In the data rows, zero lies at 4.5, halfway between 4 and 5.
Some points, each followed by its number:
[7. 2. 4. 5. 2. 3. 5. 3. 0. 2. 3. 5.] 0
[4. 6. 5. 3. 6. 4. 5. 6. 5. 4. 3. 4.] 1
[5. 5. 4. 4. 4. 5. 5. 4. 5. 4. 5. 4.] 2
[5. 7. 7. 3. 4. 5. 5. 5. 5. 4. 5. 3.] 3
[4. 4. 4. 3. 4. 6. 4. 6. 5. 4. 5. 4.] 4
[5. 5. 2. 3. 5. 5. 6. 5. 4. 4. 6. 4.] 5
[4. 5. 5. 5. 5. 5. 5. 5. 5. 5. 4. 4.] 6
[2. 4. 6. 4. 5. 3. 7. 6. 7. 5. 2. 5.] 7
[3. 4. 4. 4. 6. 5. 4. 4. 7. 6. 3. 4.] 8
[4. 4. 6. 6. 0. 4. 2. 4. 6. 5. 3. 3.] 9
[4. 6. 7. 3. 5. 5. 5. 5. 6. 4. 5. 4.] 10
[6. 2. 5. 6. 4. 5. 4. 2. 3. 3. 4. 5.] 11
[4. 7. 7. 3. 5. 5. 5. 6. 4. 3. 5. 4.] 12
[5. 5. 6. 5. 3. 5. 3. 5. 6. 5. 4. 3.] 13
[6. 4. 3. 4. 5. 6. 4. 6. 3. 5. 5. 5.] 14
[3. 5. 6. 4. 6. 4. 6. 6. 6. 4. 3. 4.] 15
[4. 5. 5. 3. 3. 4. 6. 4. 6. 4. 4. 2.] 16
[5. 5. 4. 5. 4. 5. 4. 4. 4. 5. 6. 5.] 17
[5. 0. 6. 9. 5. 7. 2. 0. 1. 0. 1. 9.] 18
New points follow, each followed by the numbers of its three nearest points above by angle, nearest first.
[4. 6. 7. 4. 5. 5. 5. 5. 5. 4. 5. 4.] 10 12 3
[3. 4. 5. 4. 5. 4. 5. 4. 4. 4. 5. 3.] 16 15 12
[5. 5. 4. 5. 5. 4. 4. 4. 7. 5. 5. 5.] 8 13 2
[5. 6. 4. 4. 5. 4. 6. 3. 5. 7. 4. 4.] 8 6 16
[5. 6. 7. 4. 4. 5. 4. 5. 5. 5. 5. 4.] 3 10 12
[4. 4. 4. 4. 3. 0. 7. 3. 1. 6. 2. 4.] 0 7 16
[8. 8. 3. 4. 5. 5. 6. 3. 6. 6. 7. 2.] 2 5 17
[4. 5. 4. 4. 6. 4. 5. 3. 7. 7. 4. 4.] 8 6 7
[6. 6. 4. 4. 3. 4. 5. 4. 4. 3. 5. 3.] 2 16 3
[6. 3. 3. 6. 3. 5. 4. 4. 2. 4. 4. 4.] 0 11 18
[4. 5. 4. 4. 5. 4. 6. 4. 6. 7. 4. 4.] 8 7 6
[5. 6. 6. 4. 4. 5. 4. 5. 5. 4. 5. 3.] 3 10 12
[5. 6. 5. 3. 6. 5. 5. 5. 4. 4. 5. 4.] 12 3 1
[3. 3. 5. 4. 7. 4. 6. 4. 4. 3. 6. 3.] 15 5 10
[5. 4. 4. 4. 4. 5. 4. 5. 5. 4. 5. 4.] 4 2 14
[5. 5. 4. 4. 5. 5. 4. 5. 5. 4. 5. 4.] 4 5 2
[4. 5. 0. 2. 5. 4. 5. 6. 5. 6. 4. 3.] 5 4 14
[5. 5. 4. 4. 5. 4. 5. 4. 4. 4. 5. 4.] 5 2 0
[4. 5. 6. 4. 5. 5. 5. 5. 5. 5. 4. 4.] 10 6 15
[3. 4. 4. 3. 3. 1. 7. 5. 4. 8. 2. 5.] 7 16 15
[5. 5. 4. 3. 5. 5. 4. 4. 4. 3. 7. 4.] 5 2 17
[5. 5. 4. 4. 7. 5. 4. 6. 4. 4. 4. 5.] 1 14 12
[4. 4. 4. 5. 5. 3. 5. 3. 4. 6. 4. 4.] 8 7 11
[6. 5. 4. 8. 1. 2. 3. 2. 5. 4. 4. 6.] 9 11 0
[5. 4. 4. 3. 5. 4. 5. 4. 4. 4. 5. 3.] 5 16 2
[3. 3. 4. 7. 3. 6. 2. 4. 3. 6. 7. 8.] 17 18 11
[6. 5. 4. 3. 5. 5. 4. 4. 5. 3. 6. 4.] 2 5 4
[4. 5. 4. 4. 5. 5. 4. 5. 6. 5. 4. 4.] 8 6 1
[2. 5. 5. 7. 5. 8. 2. 5. 5. 6. 8. 8.] 17 18 14
[2. 3. 6. 9. 7. 8. 0. 6. 2. 6. 7. 9.] 18 17 14
[5. 5. 4. 4. 4. 4. 4. 4. 5. 5. 4. 3.] 16 13 9
